In the rows, 100 means zero.
Each path is a new rotation, seen through one point. The rows after it are directions, each followed by how far the rotation turns it, in degrees per step (0 if it stays put).
Each turn is a multiple of 5 degrees from 10 to 175, or 0.
Each row of a path follows its step; steps can be skipped.
path 1
step 0: 113,70,118,48,125,95,113,91,103,110,92,107,103,53,94,101,128,116,107,111,90,90,100,80,85,100,118,87,100,109,119,96,113,144,67
step 1: 54,119,96,67,96,95,90,94,121,86,85,113,78,94,61,74,103,104,97,88,67,95,75,93,80,88,131,108,81,133,83,102,111,128,101
step 2: 58,122,112,95,84,79,89,94,83,62,115,74,103,115,112,70,124,115,104,106,96,115,119,137,100,75,114,113,117,96,108,115,101,135,129
step 3: 96,111,110,110,79,122,112,93,85,81,78,62,131,73,125,105,110,105,89,115,84,109,127,75,103,89,132,59,126,105,126,132,110,99,100
step 4: 99,73,111,59,115,122,132,74,94,99,82,96,84,105,101,62,82,114,103,124,78,112,75,60,93,116,97,83,128,120,123,100,123,101,85
step 5: 57,94,82,33,106,114,103,102,101,84,120,98,98,122,84,65,116,98,89,72,85,85,95,115,118,98,112,105,77,100,122,95,109,84,72
step 6: 83,141,114,106,101,112,118,92,128,80,140,99,119,109,99,98,121,90,89,105,67,93,116,139,80,117,118,108,86,91,138,127,115,117,113
step 7: 81,81,104,104,123,100,98,80,93,91,121,118,136,45,122,98,96,115,77,140,90,95,100,106,69,84,115,69,119,91,110,126,114,112,110
step 8: 90,97,114,60,117,100,109,95,75,77,86,116,102,61,77,86,134,83,108,129,86,122,85,65,80,81,104,83,90,124,105,84,91,108,72
step 9: 66,134,95,67,83,103,114,78,105,72,127,88,59,87,90,65,104,96,130,86,83,91,91,85,105,90,117,125,93,114,72,125,98,106,88
step 10: 86,136,119,102,102,119,64,105,90,66,116,67,128,119,115,72,100,94,104,110,80,89,110,127,123,94,102,90,122,97,100,137,119,121,94
step 11: 96,89,106,119,113,125,108,99,116,85,88,80,136,65,107,72,102,112,97,133,97,101,97,84,120,99,106,76,116,123,163,122,97,80,106
97,106,94,92,118,93,110,108,95,87,88,111,99,105,101,102,93,99,110,87,97,92,105,100,96,99,100,105,105,102,101,104,93,95,105 | 95
109,104,102,94,106,93,103,103,102,99,112,109,97,87,95,101,98,78,105,110,102,93,97,104,106,92,99,93,92,94,91,105,106,102,103 | 40
100,91,100,99,112,109,104,100,111,104,109,107,107,106,96,107,100,102,98,93,108,87,94,105,104,111,100,99,92,99,119,97,110,100,100 | 55
98,85,94,103,100,106,96,103,107,99,82,116,104,92,107,93,96,95,107,106,92,112,95,102,108,101,105,107,98,95,102,98,105,104,94 | 100
115,92,100,107,107,105,99,103,96,88,104,95,97,95,113,114,97,100,90,101,99,109,90,103,97,89,108,97,106,106,110,107,95,99,107 | 90
105,110,102,91,94,102,98,114,99,101,100,98,113,90,96,103,103,97,98,94,100,102,106,94,106,88,98,106,100,91,117,87,91,103,91 | 135
path 2
step 0: 90,121,50,116,102,148,104,59,107,105,96,130,76,95,132,115,120,130,116,109,92,88,80,98,94,128,89,95,126,97,58,114,104,78,97
step 1: 127,105,102,76,124,72,83,96,117,81,109,118,87,151,108,109,136,139,96,84,95,72,80,62,126,101,105,132,115,141,88,108,95,107,74
step 2: 141,122,88,86,91,110,56,92,80,130,80,103,51,95,116,121,90,115,107,96,104,110,82,100,110,95,89,120,132,52,89,122,62,107,86
step 3: 108,98,60,112,96,123,107,71,104,94,113,124,106,89,117,136,121,142,77,139,129,73,83,81,87,106,86,120,130,112,73,127,117,108,112
step 4: 122,119,91,102,110,87,82,86,120,109,125,100,81,135,126,87,129,134,126,60,97,70,95,105,123,124,91,135,92,96,65,113,100,95,53
step 5: 127,118,83,66,113,120,76,75,84,102,73,137,40,110,112,129,108,114,101,122,73,112,66,87,108,113,104,93,127,104,98,117,68,103,101
step 6: 128,90,72,107,103,94,71,96,114,102,97,94,114,102,122,128,108,147,83,102,136,79,88,66,99,58,80,144,142,100,74,104,99,107,96
step 7: 115,130,89,108,77,113,100,92,80,122,128,116,66,108,108,100,122,123,119,83,111,71,89,105,111,148,99,122,111,67,64,150,98,99,80
step 8: 128,117,71,80,130,105,84,43,134,85,89,124,66,117,119,123,126,130,89,137,91,100,88,96,104,120,90,101,103,132,94,94,89,115,82
step 9: 122,92,93,91,113,103,53,114,95,105,104,112,94,116,140,119,89,141,109,64,93,88,62,84,120,62,96,128,131,87,65,113,94,92,90
step 10: 135,112,69,105,75,110,115,84,73,124,87,108,59,109,86,117,136,114,116,120,119,77,95,73,87,126,92,129,137,93,89,144,85,101,109
step 11: 106,146,78,93,111,99,75,69,145,89,117,119,99,99,130,108,118,139,66,117,122,89,97,95,118,116,91,122,109,94,74,91,94,109,55
100,109,87,94,88,92,100,102,98,103,97,112,104,103,98,91,111,100,101,90,107,99,103,101,114,109,100,103,93,106,119,99,96,103,100 | 115
97,97,101,97,101,96,107,107,116,115,93,103,101,99,92,113,110,101,98,98,98,116,88,105,102,102,95,106,102,99,97,110,109,97,94 | 0
105,109,95,105,92,98,112,103,102,109,106,88,109,89,107,101,103,100,92,114,115,92,102,99,100,103,103,97,95,86,98,109,101,105,101 | 95
93,98,99,93,95,108,101,91,86,102,95,94,93,98,96,118,111,103,105,91,103,100,101,105,96,106,103,84,92,93,98,102,93,93,109 | 145
98,84,95,102,112,96,106,94,104,97,101,92,102,95,99,100,105,100,94,100,100,104,111,99,107,101,98,116,93,101,98,103,76,97,101 | 155
103,93,94,97,91,107,110,106,96,94,100,93,89,86,106,88,102,94,104,93,88,104,96,107,104,103,94,94,115,98,99,107,97,109,94 | 145
path 3
step 0: 71,111,91,92,103,85,88,118,104,89,125,95,79,95,148,87,102,117,115,89,128,102,127,113,115,71,103,76,99,142,97,101,144,108,104
step 1: 92,138,100,118,89,87,113,121,113,103,99,110,80,111,62,99,122,101,89,124,146,51,109,100,106,109,111,115,92,115,93,87,91,123,101
step 2: 103,113,84,96,104,86,106,129,78,130,125,118,145,102,85,81,114,100,85,82,98,97,97,117,92,85,129,71,110,71,53,112,114,98,105
step 3: 88,112,93,101,112,148,110,89,105,89,106,72,118,117,81,147,87,140,85,82,116,91,93,71,70,123,98,90,125,94,83,109,102,105,102
step 4: 133,110,142,84,95,119,95,105,122,106,89,115,100,101,96,94,37,81,84,83,84,113,92,92,80,97,114,69,71,100,85,94,91,110,95
step 5: 105,97,96,99,116,96,116,121,111,83,112,117,93,98,108,149,80,100,156,110,108,130,119,94,96,94,71,77,93,84,122,125,94,111,111
step 6: 123,110,131,118,100,88,95,121,109,89,108,111,68,80,111,105,115,101,117,73,106,105,98,111,66,89,79,141,94,115,92,46,122,102,102
step 7: 124,99,69,86,100,115,103,130,94,105,119,105,108,101,121,55,133,95,106,105,124,87,130,108,76,95,92,119,74,114,110,136,95,128,98
step 8: 77,99,82,111,131,114,70,106,87,93,125,106,112,115,70,93,132,101,102,104,93,85,104,87,104,94,88,100,107,94,69,58,61,118,65
step 9: 101,109,121,82,94,133,83,114,79,95,107,100,127,115,123,69,98,111,86,103,82,77,107,91,101,109,91,50,131,126,85,99,110,85,136
step 10: 92,109,95,130,110,115,97,124,114,119,77,93,85,118,61,116,79,105,72,118,109,115,102,68,100,103,85,81,86,95,117,100,67,88,145
step 11: 117,79,129,88,113,73,93,116,107,109,85,98,123,70,92,124,109,83,116,63,83,92,94,122,80,99,97,66,79,79,103,95,94,62,124
98,95,111,92,94,103,101,110,102,105,102,89,88,112,109,95,103,116,99,97,107,106,86,96,96,108,98,103,108,109,98,99,105,94,97 | 120
94,102,111,112,102,108,98,96,108,106,98,101,92,100,93,110,112,106,96,101,95,94,92,102,105,106,97,101,94,90,106,85,99,115,95 | 155
100,101,93,99,104,92,92,96,101,98,103,98,102,97,97,108,93,98,97,122,107,99,84,87,92,100,97,111,94,102,91,90,98,96,101 | 160
103,98,101,98,103,90,94,105,117,101,87,109,90,106,95,102,107,93,101,101,108,95,103,98,101,90,90,97,105,95,103,104,118,93,104 | 70
110,104,103,103,88,109,107,98,113,112,97,110,102,95,97,92,93,102,93,116,97,96,101,113,93,99,95,104,107,111,101,103,95,101,99 | 130
91,92,97,111,110,102,104,102,97,99,100,103,110,95,95,100,96,110,121,101,90,96,91,108,97,96,95,97,109,103,95,96,113,93,95 | 120
path 4
step 0: 88,71,89,106,91,132,92,100,107,117,111,92,87,87,121,90,125,91,126,139,90,72,119,57,99,74,95,151,114,109,95,111,120,104,88
step 1: 83,147,97,121,73,111,101,153,110,107,80,105,100,98,113,136,121,116,74,109,90,120,101,87,81,97,124,122,113,83,120,86,91,73,73
step 2: 106,80,106,94,81,82,133,83,81,109,82,88,162,68,98,117,101,89,83,102,85,110,109,104,126,118,65,105,117,78,111,64,113,95,67
step 3: 70,81,108,99,93,123,114,124,98,114,99,67,115,99,101,82,127,106,115,98,94,79,71,61,116,86,77,127,114,143,104,117,125,137,94
step 4: 95,143,86,113,87,110,113,117,139,117,80,83,74,102,91,114,129,85,73,108,84,52,114,85,79,102,110,116,113,75,112,112,89,84,71
step 5: 92,97,92,130,90,87,118,84,76,149,89,116,122,82,109,104,111,121,108,136,110,128,129,98,105,103,73,116,135,62,102,76,106,98,74
step 6: 74,63,89,91,73,106,123,138,88,108,87,61,106,116,112,103,104,130,92,78,69,113,81,77,107,91,77,120,90,129,117,60,107,101,94
step 7: 135,135,108,107,85,123,131,93,103,96,87,75,108,85,87,99,141,79,86,77,99,49,111,100,113,90,116,140,96,107,108,96,104,109,64
step 8: 77,112,78,110,95,115,110,91,121,154,105,117,115,76,106,128,117,96,128,144,123,109,122,79,87,107,84,101,116,104,135,110,110,116,70
step 9: 76,80,84,88,68,114,100,129,78,112,95,62,100,97,147,111,90,107,76,112,61,104,109,88,81,103,83,129,131,88,108,85,100,65,107
step 10: 128,115,116,132,66,100,106,119,102,79,68,83,118,76,75,101,116,112,85,94,104,105,87,101,128,91,96,153,114,105,92,74,106,115,61
step 11: 78,95,88,90,103,119,146,91,128,139,85,99,139,78,74,127,135,92,99,103,89,90,94,69,108,81,98,76,96,104,121,104,126,118,93
101,90,97,116,104,103,99,91,111,96,115,112,109,90,97,87,96,100,102,104,104,100,99,97,101,95,97,103,107,100,103,88,98,109,96 | 135
111,114,100,104,110,107,92,108,103,99,98,104,86,96,86,96,99,95,91,96,100,100,93,87,105,93,102,113,97,104,98,95,104,90,99 | 115
96,112,92,94,105,96,108,114,98,89,102,97,102,91,106,90,100,106,102,97,90,93,98,98,84,98,107,98,106,107,97,93,86,102,106 | 130
108,99,88,97,102,105,100,110,99,103,94,105,104,103,107,99,93,93,98,98,117,78,100,96,98,90,95,89,101,101,99,108,106,108,96 | 90
108,92,103,99,93,93,96,114,111,109,88,113,98,99,110,98,100,104,98,99,94,104,110,107,106,98,108,100,104,101,89,87,106,100,106 | 85
100,110,96,102,92,110,101,100,93,98,94,104,105,113,103,84,94,89,96,111,98,112,103,100,99,109,92,88,103,104,105,91,103,91,100 | 100
98,107,94,106,100,98,108,105,102,102,96,108,102,90,92,102,116,91,104,104,110,101,90,115,98,102,111,93,96,86,107,97,103,95,102 | 115
96,98,98,91,113,95,98,97,94,99,86,105,103,101,93,99,101,108,110,122,98,103,98,97,99,88,102,105,97,108,109,100,109,108,104 | 135
path 5
step 0: 93,117,130,100,109,75,69,81,121,78,93,105,94,112,113,122,85,131,73,111,129,82,90,53,137,118,118,102,118,94,65,106,130,109,98
step 1: 125,102,127,67,104,70,79,135,106,85,92,80,129,137,83,86,95,123,78,139,88,101,74,118,84,113,96,111,118,91,101,139,75,101,83
step 2: 113,119,103,39,121,92,81,93,93,97,105,127,116,114,70,89,75,78,126,101,97,117,97,125,117,138,81,67,102,94,92,92,142,121,111
step 3: 122,98,124,52,117,85,80,72,103,108,113,100,106,79,106,121,85,128,83,105,130,88,112,69,102,91,130,115,95,133,87,119,145,122,68
step 4: 106,91,134,75,91,60,100,121,104,76,87,111,127,109,64,80,89,108,74,124,92,116,79,97,54,98,158,115,110,88,103,91,89,116,104
step 5: 113,115,103,73,102,73,87,109,120,79,97,159,98,112,70,117,66,75,109,87,111,111,101,86,122,120,78,104,122,46,101,112,122,114,92
step 6: 128,109,127,82,101,93,75,102,124,126,92,130,101,82,100,83,89,127,89,107,107,93,66,84,127,99,104,99,103,143,98,143,111,105,41
step 7: 131,99,134,90,87,73,59,105,92,99,110,122,120,122,97,77,102,130,88,121,105,116,86,131,100,118,149,76,74,79,89,77,93,130,111
step 8: 127,108,124,77,119,88,66,92,103,76,110,112,131,104,63,153,67,94,82,79,122,86,115,108,97,95,67,96,97,64,103,92,107,108,72
step 9: 94,150,140,74,108,77,121,106,112,93,114,131,99,83,71,89,84,113,93,122,97,100,83,90,75,104,98,80,88,151,99,115,107,91,56
step 10: 118,95,112,72,87,62,86,105,103,99,112,130,64,117,96,89,96,139,139,102,96,119,114,97,78,121,133,99,79,65,95,92,101,151,85
step 11: 139,67,116,75,109,84,74,82,118,73,73,118,106,57,71,101,78,117,83,68,102,69,82,91,105,87,81,87,112,72,107,91,87,113,75
101,95,100,90,96,110,103,115,107,101,112,106,103,107,100,99,115,100,91,107,89,106,107,94,98,97,101,93,107,106,93,93,90,106,97 | 130
111,99,97,101,97,91,94,114,90,103,102,97,96,114,97,85,101,91,103,92,97,89,102,95,97,97,97,107,95,96,99,84,109,95,98 | 125
94,108,101,102,108,96,110,94,87,99,101,104,109,99,100,88,96,104,100,103,94,115,86,88,107,98,98,92,97,100,103,86,97,102,107 | 145
106,99,97,96,104,101,101,95,95,112,99,90,112,105,99,107,101,111,105,93,95,101,99,92,101,87,93,115,105,96,105,105,91,103,83 | 145
path 6
step 0: 123,56,94,102,77,126,84,138,124,76,111,80,68,79,111,95,105,111,104,73,111,98,76,78,100,119,128,100,107,72,134,117,91,113,126
step 1: 141,97,83,99,86,68,99,108,115,129,94,97,72,83,88,103,110,101,88,97,113,106,131,93,54,117,108,101,119,118,55,116,143,117,75
step 2: 60,117,85,106,139,104,96,83,101,110,121,104,144,51,100,78,122,99,95,120,68,83,119,104,100,111,120,101,109,141,91,104,119,92,112
step 3: 87,144,102,98,102,93,83,109,84,102,103,119,83,134,124,101,99,139,100,119,116,89,63,82,119,111,116,133,103,123,118,100,74,105,152
step 4: 122,80,100,102,85,81,113,87,117,97,27,86,102,112,91,96,130,90,105,115,134,102,71,99,92,65,82,95,106,113,85,68,69,98,111
step 5: 100,81,107,79,131,116,111,125,93,96,85,104,96,78,95,100,111,62,87,90,126,54,131,102,120,83,117,65,124,83,124,121,100,56,85
step 6: 103,74,81,88,62,104,69,103,85,102,125,113,52,99,129,72,99,113,94,113,92,100,83,113,87,123,126,85,67,93,121,114,135,70,90
step 7: 105,111,128,104,95,88,91,102,136,122,93,63,71,69,77,81,102,103,59,90,77,146,92,78,92,123,95,91,108,126,96,75,120,120,125
step 8: 103,117,94,112,148,61,139,112,102,149,108,121,127,116,87,104,128,112,84,113,90,65,117,96,115,101,79,110,96,102,92,95,126,111,112
step 9: 78,122,71,115,122,132,88,83,53,76,74,119,111,102,125,107,91,117,105,121,116,100,73,120,122,99,66,104,74,116,95,77,109,63,119
step 10: 76,110,140,67,69,125,109,128,116,107,83,91,74,110,101,87,101,89,95,100,138,123,75,110,129,72,92,106,101,90,115,70,58,95,80
step 11: 122,53,104,113,100,81,122,110,115,103,110,108,88,97,105,109,128,58,100,103,104,109,117,106,76,89,85,76,102,29,117,104,102,83,112
111,98,93,106,111,107,98,105,104,105,95,100,103,95,97,117,100,99,101,95,105,85,104,110,101,101,95,101,93,109,88,104,105,92,87 | 100
107,91,92,85,101,111,94,102,95,104,99,100,93,91,96,99,96,101,95,101,104,100,111,94,87,87,97,98,88,91,108,99,86,100,99 | 65
102,101,87,101,96,94,116,105,82,99,98,89,110,96,104,93,96,96,98,91,112,104,103,88,103,103,103,103,97,104,102,99,106,96,92 | 95
94,117,92,107,116,100,101,97,105,105,104,98,104,108,93,95,96,108,96,103,97,98,93,86,90,96,105,97,88,100,88,94,97,102,103 | 65
102,93,96,89,90,94,107,99,104,109,103,110,105,112,101,87,110,104,102,103,95,93,95,109,101,93,105,108,89,103,95,98,102,107,85 | 160
